Some points, one per row:
[ 18 -35 -46 -28  12  44 -41  41 -50  34   7   6  51]
[ 16 -80  24  35 -15 -15  52 -12  42  25 -40 -14 -70]
[ 25   7 -20 -18   0  25 -59   2 -49 -10   3 -10  46]
[-34 -80  44  14 -19 -21  -5 -60  38 -13  14  21  20]
[ 19 -71  23  25 -24  -1  49 -93  57  29 -36  14 -68]
[ 23  71 -46  23  14  33   4  -1 -46  38   8 -28  51]
[-41  14  32 -51  15 -28 -20 -25  47 -50  18  16  21]
[ 21  15  23  59 -26 -19 117 -67  46  30 -29   0 -77]
[ -70   41   -9 -127   45   -7  -90   94  -39  -47   24   49  -50]
[-37  12  28 -48  14 -26 -22 -21  41 -45  17  13  23]
[-31 -82  37  -1  10 -18   4  17  37 -54  12  23  23]
[ 22  24 -23  54   9  30  64  15 -53  -2   0 -28  44]
[ 21 -28  55  62   6 -43   3 -98  58  11 -43  -3 -77]
[ 20  37 -43   1  26   0  38  34 -30  -2   8 -11  49]
[-24 -86  72   7   2 -17  10  37  52 -19  17  30  14]
[-23 -39  62 -41 -10  10 -62 -23  45 -40  12  22  25]
[ 18 -45  22  14  -5 -19  60 -88  37 -19 -29 -10 -71]
[-26  22  60 -61  -1 -13   9  37  41 -74  18  12  22]
[ 22  47 -59  -5   1  23  22  34 -38  46  15  -9  48]
[ 13  27 -47   8  -2  19 -18  11 -42  25   1 -23  48]
[ 18 -26  33  39 -17  -3   7 -73  60   0 -34 -23 -76]
[ 23 -22  58  27 -20  -7 -20 -76  53  22 -29 -23 -60]
[ 15 -31  22  38  -5  -3  15 -67  52  62 -40 -21 -75]
[-24  -9  44  12 -13 -14 -75   7  48   2  15  18  13]
[ 22  57 -39  15  14  26  13  31 -46  -4  12 -16  45]
[-33 -43  37 -51  20  -9 -73 -17  41 -42  19  16  23]
[ 19 -15  22  25 -29 -26  64 -53  57  40 -28  -2 -67]
[ -73   46   -5  -52   61  -13 -109   86  -49  -45   46   64  -50]
[ 19 -31  23   6 -28 -11  36 -54  44 -15 -34  -6 -64]
[ 15  26 -44   4  -7  36   8  54 -46 -20  12 -13  53]
[-23 -22  48 -22 -22   1 -37 -31  45   2   6  16  15]
[ 13  25 -51   4  -5  22  12  67 -52   2  16  -6  51]
[-68  33 -12 -77  57   2 -92  74 -50 -29  39  43 -51]
[ 24 -79  -2  28 -12 -40 105  43  48  74 -32  18 -69]
[ 14 -39  27  30 -18 -65   1 -79  52  67 -31   1 -72]
[ 22 -32  63   2 -22 -13  14 -32  52 -18 -21  -3 -66]
[ 19 -26  31  38 -17  -2   3 -73  61  -2 -34 -23 -76]
[-33 -64  56 -43 -22   4 -30  22  46  14  21  26  21]
[-27 -30  57 -28 -19 -11 -58  13  42 -34   8  27  23]
[ -78  112  -16 -127   49   -5 -127  115  -58  -23   34   45  -51]
[  8 -53  14  37 -34 -22  -1 -46  43  62 -33  -1 -70]
[ 15 -25  28  61 -12 -30  71 -39  45  54 -36 -15 -62]
[ 22  25 -49  -4   5  24  24 -11 -40  24   4 -14  51]
[-33 -17  61 -35   2 -23 -51   2  44 -46  15  34  20]
[ 12   5  11  40 -23 -20  63 -66  55  27 -35   0 -71]
[-30 -43  29  19  -7 -17 -47 -40  31 -35   3  17  22]
[ 29  10 -18  59 -22 -35  47 -71  48  74 -34   2 -72]
[ 24 -84  24  78 -17 -29  41 -45  56  59 -33   9 -64]
[ 25 -14  18  30 -32 -23  70 -58  58  45 -30  -6 -62]
[ 20  -9 -20 -18  15  44  62 -45 -40  39  12 -16  52]
[ 20  58 -28  36   3  26  -1  18 -46  18   7 -28  55]
[ -75   47  -10 -127   51   -5 -100  107  -45  -50   28   52  -49]
[ 25  10 -30  27   9  10  17  31 -23  23   8  -4  47]
[-29 -21  21 -20 -10  19 -51 -28  48 -63  16   3  26]
[  4  52 -39  -4  22  32 -11  34 -45  -7  10  -4  44]
[ 15  34 -32 -30  10   9   8   9 -27  34   9 -22  43]
[ 16  -5  42  22 -33 -53  31  -2  45  29 -51  -3 -74]
[-26  -5  52 -55 -12  -5 -58 -15  44   6  14  13  20]
[ 15  55 -20  12   8  28  41 -10 -44  37   7 -11  54]
[  13 -112   40   43  -37  -44   61  -74   41   50  -39  -15  -68]
[-27 -62  34  33   3  12  -8  36  44 -15  10  28  22]
[-76  24 -16 -98  29  -6 -85  90 -63 -48  48  43 -44]
[-37 -23  56 -13 -11  10 -31 -15  40 -68  12  44  20]
[ 16  22 -45  15   8  -4  30  16 -43  33   6 -10  47]
[-22 -41  62 -44  -9   9 -61 -23  46 -37  12  22  25]
[ 25  21 -33  -6  24  42  18   6 -44  29  13  -8  47]
[ -90  123  -15 -101   37    5 -107   81  -59  -45   37   58  -46]
[ 15  -1 -33  25  11  -1  48  -3 -52   2   9 -15  50]
[  7  36 -34 -17 -10   5 -29  46 -46  -2  12 -26  43]
[ 15   0 -29  13  -8   8 -18  -5 -35   7   4 -11  52]
[-31 -24  48 -49  -8   5  10  -9  41  24  12  29  19]
[ 17  33 -25   1   6  26 -31  26 -34 -11  13 -38  46]
[ 15  55 -47   3  11  13  44  37 -48  11  14 -23  50]
[ 22  12 -25  10  -4  33  59  38 -40  55  -3 -11  43]
[ 12 -36  32  13 -14 -28  -2  -2  40 -21 -32  -8 -62]
[ 16  88 -36  87   6  20  11  12 -50   4   2 -13  50]
[ 20  22  14  -2 -25 -27  62 -68  28 -16 -35  -1 -70]
[ 20 -71  42  37 -10 -22  52 -18  51  30 -36  -4 -72]
[ 23 -70  19  61   4 -21  19 -89  36  21 -34  -9 -62]
[ 20  25 -48  41  34  31 -11  43 -46   6  16 -11  51]
[ -70  -28  -27 -105   49   -7  -94   62  -57   -6   40   55  -51]
[ 22 -42  34  44   3 -64   1 -49  49  68 -35 -20 -75]
[ 22  28 -54  18  18  33 -33 -13 -57 -54  10 -27  51]
[-37 -27  56 -11 -11   7 -29 -13  40 -65  11  45  20]
[ 20 -25  19  70 -21   1  52  -9  40  -4 -29 -16 -71]
[-24   3  50  -4  -3 -30 -11   1  47 -24  10  24  14]
[ 15  69 -36   8   6   9  28  49 -54  23   7  -3  44]
[ 17 -52  24  52 -18 -41  25 -61  49  18 -37   1 -71]
[  12  -43   11   42  -35  -15   17 -105   45   -3  -35    7  -69]
[ 10 -95  42  27 -15  -7  -9 -35  43  15 -27  -2 -64]
[-32 -29  44 -30  -4 -11  23  -5  44 -11  19  18  21]
[-21  14  74 -20   2  -9  16 -29  31 -28   6  19  18]
[ 17  15 -32 -21  21  28 -29  42 -58 -10  10 -29  51]
[-65  57 -20 -95  60   1 -87  49 -57 -18  38  51 -45]
[-79  53 -19 -70  51 -27 -77  94 -66 -44  30  52 -43]
[ -77   62  -15  -98   37   18 -127  113  -53  -35   39   66  -48]
[-37  14  27 -48  14 -24 -20 -22  41 -47  18  15  23]
[ 12 -23  25  30 -36 -23  -6 -96  44  -2 -36 -20 -71]
[ 26  13 -35  27  11  13  17  36 -28  23  10  -4  55]
Then 16 other points, each followed by its number:
[ 29 -45 -51   5   6  31  13  11 -40  43  -2 -27  48] 0
[ 22 -66  20  43 -19 -16  75 -75  53  19 -35 -12 -70] 1
[ 16  19 -32 -24   8  23  12  15 -44 -15  16 -11  46] 2
[  26 -112   42   35  -13  -46   35  -57   47   71  -26   -3  -68] 3
[-33 -60  50 -45   7 -11 -72  12  32 -10  19  13  18] 4
[  14  -57   30   27  -37  -31   48 -110   34   22  -47   -8  -69] 5
[-34 -17  51 -56 -25  -4  15 -55  29 -33  13  35  13] 6
[ 23 -16  10  60 -21 -40  40 -43  40  64 -33 -10 -72] 7
[ 18  -7 -26  -2  14  16  84  27 -48   8  12 -18  52] 8
[ 18 -59  32  32  -9 -25  -8  -5  44  31 -19  -3 -65] 9
[ 22 -40  33  43   1 -61   4 -49  49  68 -35 -19 -75] 10
[-28   4  43 -34 -14 -17 -36   5  34 -55  14   7  19] 11
[ 16  70 -59   8   0  49  33  25 -40 -13  10 -18  51] 12
[ 25  29 -54  -1  15  15  46  28 -51 -24  11 -29  44] 13
[ 22 -22 -27 -12  13  28 -38  25 -48  11  15  -4  38] 14
[ 13 -27 -32   9  -2  -7 -23  14 -41 -11   8 -20  42] 15
Which three of these numbered points are nearest to each point below, ignoring the direction in which the first points spread most? Their numbers follow each, nearest first.
[ 18 -68  38  32 -10 -26  -9  -8  50  34 -21  -1 -73] > 9 3 10
[ 15 -57  42  45  -8 -16  18   0  57   6 -27  -3 -71] > 9 1 3
[ 16 -89  30  50 -27 -29 111 -40  53   5 -31 -12 -67] > 1 9 5
[ -40  -50   41  -42    3    1 -105   -4   55  -38   10   27   18] > 4 11 6
[ 21  16 -32   9  -4  35  56  40 -46  52  -1 -12  50] > 8 0 13
[  23  -75   28   12  -34   -9  -23 -105   38   16  -40   -1  -66] > 5 9 1
[ 17  -2 -57 -51   2  18  54  66 -42  11   9 -25  48] > 8 13 2
[ 15 -38  23  29 -17 -60   1 -73  47  65 -28   0 -64] > 10 7 9
[  6 -91  31  64 -27 -38  37 -21  57  23 -41   6 -73] > 9 3 1
[-34 -20  52 -55 -23  -5  13 -53  31 -32  13  35  13] > 6 11 5
[ 20  21 -46 -31   6  11   2  10 -28   3   6  -6  46] > 2 13 14
[-32   2  64 -67  31 -21  12 -68  38 -78  18  17  20] > 6 11 5
[ 17  90 -46  20   2  55  19  39 -44  33   2 -29  52] > 12 13 2
[ 26  90 -48   8   9  42   2  31 -38 -29   2 -11  47] > 12 13 2
[ 14  88 -60   1   4  38  44  -2 -56   7  -4 -12  52] > 12 13 2
[ -66   33   -9  -88   35   -1 -121   16  -57  -51   25   40  -44] > 5 9 10
[-31 -45  85 -51 -16  19  -1 -14  38 -32  -1  17  17] > 6 11 4
[ 21   1 -32 -16  24  11  17 -16 -44   9  16 -14  48] > 2 14 13
[ 19  21 -50   8  -3  22  48  53 -48 -47   5 -21  48] > 13 8 12
[ 15   4  18  66 -21 -22  20 -45  48  44 -37  -6 -72] > 7 10 9
[ 19  38 -24 -17  -7  26  -7  12 -40   5   6 -19  48] > 2 12 14
[ 22   8 -25  10  -3  31  56  37 -40  55  -2 -11  43] > 8 0 2
[  29 -113   41   40  -14  -47   40  -61   47   80  -28   -4  -75] > 3 9 10
[-31 -65  33  -5  -8  -4 -77   5  40 -22  16  35  24] > 4 11 9
[  9 -18 -42  17  -1  40  18  36 -56  39  13 -21  49] > 0 14 2
[ 16  -9 -33  22   5  41 -51  44 -41  11  10   6  42] > 14 15 0
[ 14  14  15  56 -28 -13  35   5  42  49 -22 -11 -65] > 7 9 10
[-27 -28  81 -46 -12   3  27   8  42 -21  11  27  23] > 6 11 4
[-28   8  42 -37 -14 -17 -37   3  33 -54  13   6  19] > 11 6 4
[ 21 -17   9  41  -3  -7  78 -45  50 -13 -25  -6 -65] > 1 5 7
[ -35 -103   41  -41  -23  -28 -107    7   41  -77   15   44   16] > 4 11 6
[ 15   5 -38 -10   2  32  92  35 -37 -34  15 -11  45] > 8 13 2
[ 16 -25 -26  -7   2   8 -38  31 -39  27   3 -29  39] > 14 15 0
[ 23 -68  30  39 -19 -46 -18   7  49  54 -45  -6 -69] > 9 10 3
[-30 -79  48 -22 -18  -4   3 -46  37 -45  15  21  17] > 6 11 4
[ 17 -25 -52  -4   2  47   6   8 -48  32  14 -12  49] > 0 14 2
[ -68   80    0  -79   58   17 -127  127  -41  -81   41   59  -46] > 9 10 1
[ 14  32 -40 -35   5  33  34 103 -33  28  11 -22  51] > 8 13 2
[ 22  70 -40  57 -28  43  27  48 -37 -30  10  -6  49] > 12 13 2
[ 21 -94  35  35   8 -23 -17 -38  47   8 -23 -17 -66] > 9 3 4
[ 16 -22 -38  10  -1  -7 -19  16 -47  -8   8 -23  44] > 15 14 2
[-31 -41  51 -49 -11  -6 -87   8  47 -23  13  21  20] > 4 11 6
[ 16  20 -46  12   9   7  44  66 -35  46   1 -10  43] > 8 13 0
[ 21  35 -58  -2   5  15  40  19 -62 -15  19 -21  53] > 13 2 12
[ -30  -48   41   10    7  -35 -127   20   42  -10   12   16   21] > 4 9 11
[ 18  28 -23 -14   5  34 -46 -13 -37  41   0  -7  51] > 14 2 0
[ 18 -36 -42 -22   9  41 -39  37 -44  33   4   4  43] > 14 0 15
[ 16  24 -42 -22   0  52   4  18 -31 -32  10  -8  50] > 2 12 13
[  15  -34   21   41  -26  -13   37 -117   50   39  -33  -18  -72] > 5 1 7
[ 13  39 -22 -23  -3  25 -13  17 -41   1   8 -14  42] > 2 14 15
[ 13 -86  32  46 -27 -29 103 -35  52   2 -28 -11 -62] > 1 9 5
[-30 -32  89 -46 -13   2  29   7  47 -20  11  31  21] > 6 11 4
[ 13 -19 -23 -13   5  10 -39  32 -39  26   6 -27  45] > 14 15 0
[ 15  28 -36 -30   4  28  34  93 -28  25   8 -21  43] > 8 13 2
[  29 -101   35   37  -13  -43   38  -56   42   75  -26   -5  -67] > 3 9 10
[ 18  44 -31 -37  25  31  53  50 -32   6  19 -19  53] > 8 13 2
[ 16  16 -67  17 -11  32 -72  39 -40  24   8 -11  47] > 14 15 0
[ 14  54 -51 -44  15  23  -6  27 -25 -23  12  -5  39] > 2 13 12
[ 16  85 -53   9  -8  17   8  -2 -39  10  11 -16  47] > 12 2 13
[  29 -105   36   38  -12  -43   34  -53   42   75  -26   -5  -67] > 3 9 10
[ 10   4 -39 -11  18  19   4   9 -41 -10  13 -20  45] > 2 15 13
[ 28  37 -32 -12   2  -3 -66  28 -41 -29   4 -12  50] > 15 14 2
[ 20  23 -49  -9  -5  23  53  67 -35   2   8 -16  49] > 8 13 2
[ 20 -83  30  33   7 -20 -12 -34  41   6 -21 -17 -59] > 9 3 1
[ 22 -62  49  40 -21 -18   7 -57  46  15 -30  -4 -67] > 9 1 5
[ 17  15 -57  17   4   4  52  14 -42  -6  12 -26  49] > 13 2 8
[ -77   58  -10 -112   57  -11 -113   78  -54    6   38   52  -47] > 10 9 3
[-34 -73  56 -17 -12 -25 -21   2  50  -6  17  22  22] > 4 11 6
[  22  -57   30   52  -20  -14  -45 -121   54   87  -38   -1  -69] > 10 9 5
[ -27  -50   39   11    6  -34 -125   15   41   -7    9   15   15] > 4 9 11
[ 14  26 -49   7   2  12  20  48 -42 -25  16 -19  49] > 13 2 12
[-22  -1  38 -35  15  -9 -19  26  47 -52  10  19  23] > 11 6 4
[  14 -112   23   60  -18  -18   14  -17   47    9  -38    5  -66] > 9 3 1
[ 11   5 -34  27 -14   3 -31 -39 -45  -1   6 -24  44] > 15 14 2
[ -70  -26  -32 -108   51   -3  -94   69  -63   -9   42   55  -43] > 3 9 5
[ 20 -24 -63  59  -8  14 -54   2 -53 -15  14 -16  49] > 15 14 0
[  16  -60   35   31   -3  -26   17 -120   63   26  -37   -8  -74] > 5 1 10
[-21  19  50  -9 -29  -6 -36  54  45 -49  10  29  17] > 11 9 4
[-24 -24  50 -11 -22 -11 -34 -23  39 -47  21  14  20] > 11 6 4
[ 15 -24  51  35 -16 -45  47 -98  38  27 -43  -8 -68] > 5 1 7
[ 17 -45 -35  12  -2  32 -24 -18 -40   6  11 -16  50] > 14 15 0
[ 20  99 -39  23  13  19  23  24 -43  37  -1 -24  46] > 12 13 2
[  25 -121   15   -1  -23  -28   26  -44   48    4  -31   -8  -68] > 3 9 1
[ 23 -56 -38  -3   9  22  75  21 -46 -66  -2 -20  53] > 8 13 2
[ 16  44 -43   2   2  14  42  32 -43 -25   9  -4  51] > 13 12 2
[ 14   3 -33  12   4  28 -33   3 -43 -43   4 -12  48] > 15 2 14
[ 16 -92  31  49 -27 -31 108 -38  53   8 -31 -13 -67] > 1 9 3
[ 20  -8  15  32 -20 -15  45 -49  42  68 -33  -4 -67] > 7 1 10
[  10  -46   -1    1   -7  -20    6 -124   45   21  -21  -13  -72] > 5 1 10
[ 18  -1 -49  16 -10  25  37  47 -44 -13  -2 -19  45] > 13 2 8
[  7 -82  26  59 -26 -33  36 -19  51  19 -38   5 -65] > 9 1 3
[-28  29  52 -46   0 -16  24 -13  41  14  15  16  21] > 6 11 1
[ 16 -55  11  50 -21 -29  62 -49  57   9 -39 -20 -66] > 1 7 5
[-33 -58  20 -35 -19 -10  -5 -52  46 -63  13  22  15] > 6 11 4
[ 12 -46  36  48 -28 -20  19 -97  50   8 -24 -12 -69] > 5 1 9
[ 17 -40 -46  10  12  33  -1  33 -41  41   3 -14  47] > 0 14 15
[-20  14  38 -77 -16 -13  13   1  35 -70  12  19  25] > 6 11 1
[  21 -103   36   37  -31  -15   64  -37   46   42  -35  -12  -74] > 3 1 9
[ 17 -31 -52  -3   2  48   5   8 -49  33  14 -13  48] > 0 14 2
[ 10 -19 -37  16  -3  35  19  29 -50  41  10 -21  42] > 0 14 2
[ -73  127   -8 -117   43  -33  -97   29  -49  -54   38   57  -45] > 5 10 7
[ -75   35  -17 -125   51   -8  -89   79  -71    0   37   72  -44] > 3 10 5
[ 22  -6 -42  13  13  20 -26 -12 -48  19   9 -21  49] > 14 15 0
[-30  -9  43  29   0   4 -39 -10  33 -68  19  15  19] > 11 4 6
[ -78   34   -9 -112   37   -9 -127   35  -67  -46   46   49  -53] > 5 9 10
[-18  16  48  -7 -29  -7 -29  48  46 -44   7  26  11] > 11 9 4
[ 15 -11 -36 -13   9  29  28  54 -43  63   8 -17  46] > 0 8 14
[  22 -107   38   47  -15  -50   40  -52   40   30  -43  -23  -68] > 3 9 1
[ 19 -40  23   8 -24 -41  -3  -1  54  37 -43  -7 -76] > 9 10 7
[  18  -55   39   56  -34  -23   30 -113   57   14  -28  -17  -71] > 5 1 9
[  25 -110   12    0  -22  -24   27  -37   42    4  -29  -10  -60] > 3 1 9
[-26 -53  60 -16  -9 -20 -57  56  42 -34   9  24  18] > 4 11 9
[ -73   76   -1 -101   53   -6 -121   38  -51   13   40   53  -44] > 10 5 7
[ 19 -24 -35 -22   9  43 -14  32 -29  -2  13 -11  51] > 14 0 2
[  12  -47   12   43  -35  -16   23 -101   46   -2  -35    5  -68] > 5 1 7
[ 19 -34  17   9 -22 -37   0   3  47  33 -39  -8 -68] > 9 10 7
[ 19  52 -33 -32  14  29  30  59 -43  37   9 -28  50] > 8 2 13
[ -72   56  -22  -78   54    0 -104   66  -52   -9   33   55  -40] > 10 9 5
[ -74   70  -14 -105   44   -3 -106   92  -54    1   32   43  -42] > 10 9 7
[ 20 -23 -61  56  -7  16 -55   5 -53 -13  14 -14  49] > 15 14 0
[ 17 -70  10  45  -5 -14 102 -81  48   0 -31 -13 -72] > 1 5 2
[-31  -8  53  -2 -36 -18 -35   1  49 -65  13  39  20] > 11 6 4
[ 28 -52  43   6 -10 -38  69 -17  60  67 -31 -23 -71] > 3 9 7
[ 15 -85  23  17  -4 -17 122 -63  49  49 -29  -1 -68] > 1 3 5
[ 18  16 -49   7  -3  18 -36  28 -41 -15   1 -25  50] > 15 14 2
[-26 -47  58  20  17 -10 -27  -8  45  10  11  25  26] > 4 11 9
[-30 -66  17 -37 -11 -36  21  44  39  10   7  26  25] > 3 4 9
[  6 -21 -50 -17   2  -1 -40  36 -42   4   7 -21  41] > 15 14 0
[ 19  32   2  27 -18 -14  40 -74  37  56 -33  -9 -71] > 7 5 1
[ -77   65   -7 -107   44   -6 -108   93  -48   -1   32   46  -44] > 10 9 7
[-27 -33  86  -6   4 -11 -35  -5  44  17  19  29  20] > 4 11 6
[ 19  47 -52 -12  -4   5  52  -8 -55 -36   3 -27  52] > 13 2 12
[ 22   7 -70   4  -6  39  -4  51 -51  16   6  -5  51] > 0 14 2
[-29  16  32 -40  -4  25 -23 -54  44 -56  15  10  23] > 6 11 5
[ 15 -47 -57  13  10  34 -20  86 -43  48   9 -18  47] > 0 14 15
[ 26 -59  46  74 -28  -8  -8 -68  42   7 -33 -24 -74] > 9 5 1
[ 15 -49 -44 -31 -14  18   6 -22 -37  72   6 -20  52] > 0 14 15
[ 17  34 -22 -29   8  36 -14  39 -41 -23   2 -23  50] > 2 13 14
[-26 -56  59 -15 -10 -20 -60  61  43 -34   9  24  18] > 4 11 9
[-23  -9  55  12 -13  -9   4  10  51 -38  13  28  13] > 11 6 4
[ 16  -7  20  47 -12 -27  30 -15  40  45 -33 -18 -72] > 7 10 9
[  14   -5   24   47  -15  -20   43 -122   43   39  -31  -15  -76] > 5 7 1
[ -65   96  -21 -127   56  -18 -127   92  -44  -43   42   73  -46] > 10 9 5
[ 14  84 -58   2   4  36  44   0 -55   9  -4 -12  51] > 12 13 2
[ 21  27 -39  18  -3  30 -31  79 -47  22   4 -11  48] > 14 0 15
[ 22  55 -19  21   0  15 -56  -2 -31  30 -11 -21  50] > 14 15 2
[ 16  24  33  22 -17  -4 -39 -73  45 -14 -37  -2 -66] > 5 11 10
[ -80   89  -13  -89   41  -17 -105   39  -64  -54   50   38  -47] > 5 10 1
[  24  -65   33   41  -19  -46   55 -106   44   61  -32   -2  -69] > 5 1 3
[-27   8  45 -22 -23 -16 -59  -5  52 -36  13  24  13] > 11 4 6
[ 18 -65  11  15   0  -7  49 -47  53   8 -35  -3 -76] > 1 5 9
[-32   7  38   7 -16   0 -49 -19  37 -32  20  14  20] > 11 4 6
[ 19 -12 -48   2   2  30 -22  26 -38  20  13 -12  52] > 14 0 15
[ 22 -68  53  43 -24 -22  12 -60  51  13 -32  -3 -75] > 9 1 5
[ 17  33 -67  -1  18  11  -1  62 -44  -6  -3 -23  54] > 13 2 12
[ -78   14  -32 -121   41  -24  -97  108  -62  -28   32   60  -50] > 3 9 10
[ 20  44 -57  15  11  28  47  55 -40 -16  13 -21  40] > 13 12 8
[ 22  37 -40 -35  11  38   5 -33 -33 -24  13 -20  49] > 2 12 13
[ 18  14  38  48 -19 -36 -19 -86  41  71 -33 -21 -67] > 10 7 5
[ 19  70 -39 -54   1  11 -22  24 -45  -1   0 -15  53] > 2 12 13
[  14   -5   18   45  -14  -17   41 -114   36   37  -28  -17  -68] > 5 1 7
[ 17   4 -39  13   5  31 -37   4 -49 -42   3 -15  50] > 15 2 14
[   6  -70   38   51  -22  -28   19 -100   50  -11  -38   -5  -69] > 5 1 11
[ 18 -22  15  43  -5  -8  71 -50  55 -16 -24  -3 -66] > 1 5 7
[-24  39  66  -5  -9   6   7  50  41 -79  12  20  24] > 11 6 1
[-24 -33  55 -30   4 -10 -35  12  44  -2  15  19  15] > 4 11 9
[  16 -102   47   35  -20   -6   -3  -43   49   18  -31   -5  -65] > 9 3 4
[ 26  52 -27  17  -8  35 -93  16 -49   0   4 -19  51] > 14 15 2
[-32  -3  51 -20  -5 -10 -58 -21  39 -92  14  26  17] > 11 6 4
[ -77   80  -36  -88   43  -14 -109   38  -58    0   45   44  -45] > 10 5 7
[-24  -8  44 -36  15 -12 -23  25  53 -50  12  20  21] > 11 4 6
[-48  -6  60 -25  -3 -10  22   3  35  37  13  25  19] > 6 11 1
[ 24 -72  -5  27 -11 -35 100  43  43  69 -29  15 -61] > 3 7 1
[ 23 -74  -1  31 -13 -38  99  41  47  72 -32  17 -69] > 3 7 9
[ 15 -16 -36 -12   9  30  29  56 -44  66   8 -16  46] > 0 8 14
[ 25 -59  40  66 -26  -7  -9 -64  36   8 -30 -24 -66] > 9 5 1
[-36  54  71 -13 -11 -13 -27 -10  51 -53   5  23  18] > 11 6 4
[ 18  -4  36  90 -14 -13  46 -50  44  35 -25 -17 -61] > 7 1 10
[ 16  42 -36 -28   9  17  19  10 -36  13   0 -14  40] > 2 13 12
[ 18  11 -32 -20  21  28 -29  40 -59 -10  10 -29  51] > 14 2 15
[ 19  22 -76  19 -12  36 -68  45 -45  30   7 -14  49] > 14 0 15
[ 13  17 -46  23   2  39 -35  31 -53   7   3 -23  53] > 14 15 0
[ 24 -24 -43  15 -15  26 -56  67 -46 -29   4 -13  49] > 15 14 0
[ 16  19 -41  -9  14  -3  19 -22 -39   7  10  -4  48] > 2 13 15
[ 14  62 -31  -6   8  25 -55  44 -50  17  12 -13  51] > 14 2 15
[ 19 -71 -58 -32  17  35  58  36 -52  38   9  -7  52] > 0 8 14
[ 14 -41 -40   8  10  32  -6  34 -37  38   4 -13  46] > 0 14 15
[  20 -100   13   45  -16  -24   80  -71   42    6  -36   -6  -71] > 1 5 3
[ 19 -78  10  55 -18 -42   6 -46  35  24 -29  -1 -63] > 9 3 10
[-33  -6  50 -21  -4 -11 -59 -18  39 -93  14  26  18] > 11 6 4
[ -25  -23   47    3   25  -22  -52    3   48 -116   28   22   25] > 11 4 6
[ 20  51 -66  -6   9 -17  24   5 -50  -4  18 -19  44] > 13 2 12
[-23  11  41 -84 -17 -15  18   2  39 -77  13  22  23] > 6 11 1
[ 18  10 -51   2  -8  32  41  38 -47  -7  -5 -23  50] > 13 2 8
[ 18 -30 -45  -3  -7  66 -55  93 -50  25  13 -21  50] > 14 0 15
[ 20 123 -36   3   8  23  41  47 -44  33  12 -20  51] > 12 13 2
[ 14  10 -56  -2   9  35  18  67 -40  26   5 -15  52] > 0 8 2
[-33  53  63 -13  -9 -10 -31 -10  46 -49   4  21  20] > 11 6 5
[ -80   69  -11 -113   47   -4 -114   99  -55    0   33   47  -48] > 10 9 7
[ 29  36 -31 -13   0  -3 -73  28 -42 -31   4 -12  50] > 15 14 2
[ -78   61  -28 -116   42  -12  -86  103  -63   45   43   63  -46] > 10 3 7
[ 15 -13 -67  -7  14  10 -26  34 -49  -2   4 -25  49] > 15 0 14
[ 18  13 -58 -24  -4  18 -34  14 -39  16  10 -21  51] > 14 15 2
[-21 -53  33  39   0 -26 -95 -39  43 -28  14  18  12] > 4 11 9
[-33  55  64 -11 -10 -10 -27 -11  45 -50   5  20  20] > 11 6 5
[ 17  12 -32 -23  22  29 -32  40 -60 -12  10 -29  51] > 14 15 2
[-28   1  49 -42  25 -24   2 -32  48 -22  15  28  21] > 6 11 4
[ 17  -4 -47  27  -6  31 -24  38 -34  43   8  -2  46] > 14 0 15
[-32 -30  49 -16  -3   6 -21  15  41  20  12  28  17] > 4 11 9
[  9 -48 -40  25  10  22  13  33 -39 -17  10 -26  50] > 15 0 14
[ 16  28 -33 -26 -12   2 -70   3 -37 -18   5 -10  48] > 15 14 2
[  9  22 -33  -3  -5   9   1 -33 -38  18   1 -14  45] > 2 15 14
[ 28  29 -26  -9  -1  -5 -64  21 -36 -26   2 -12  42] > 15 14 2
[ 16 -62  33  27 -22 -28  95 -36  43   2 -34  -6 -73] > 1 5 9
[  26  -49   33    5  -17  -48   85 -111   53   36  -35   -2  -75] > 5 1 7
[ 21   9 -36  15   1  10  -4   7 -34  37   7 -14  49] > 14 2 0
[-25   2  43 -41  23 -20   1 -23  42 -19  14  25  23] > 6 11 4
[ 19  30 -39 -28 -12   3 -69   2 -43 -19   4 -12  49] > 15 14 2
[-26  -4  50   2   2  -9 -65  19  37 -60  15  12  22] > 11 4 9
[ 23 -18 -41 -43   0  20  18 -38 -58  -9   5 -25  56] > 2 0 15
[-37   1  53  11 -13  14 -13  14  45 -16  12   9  19] > 11 4 6
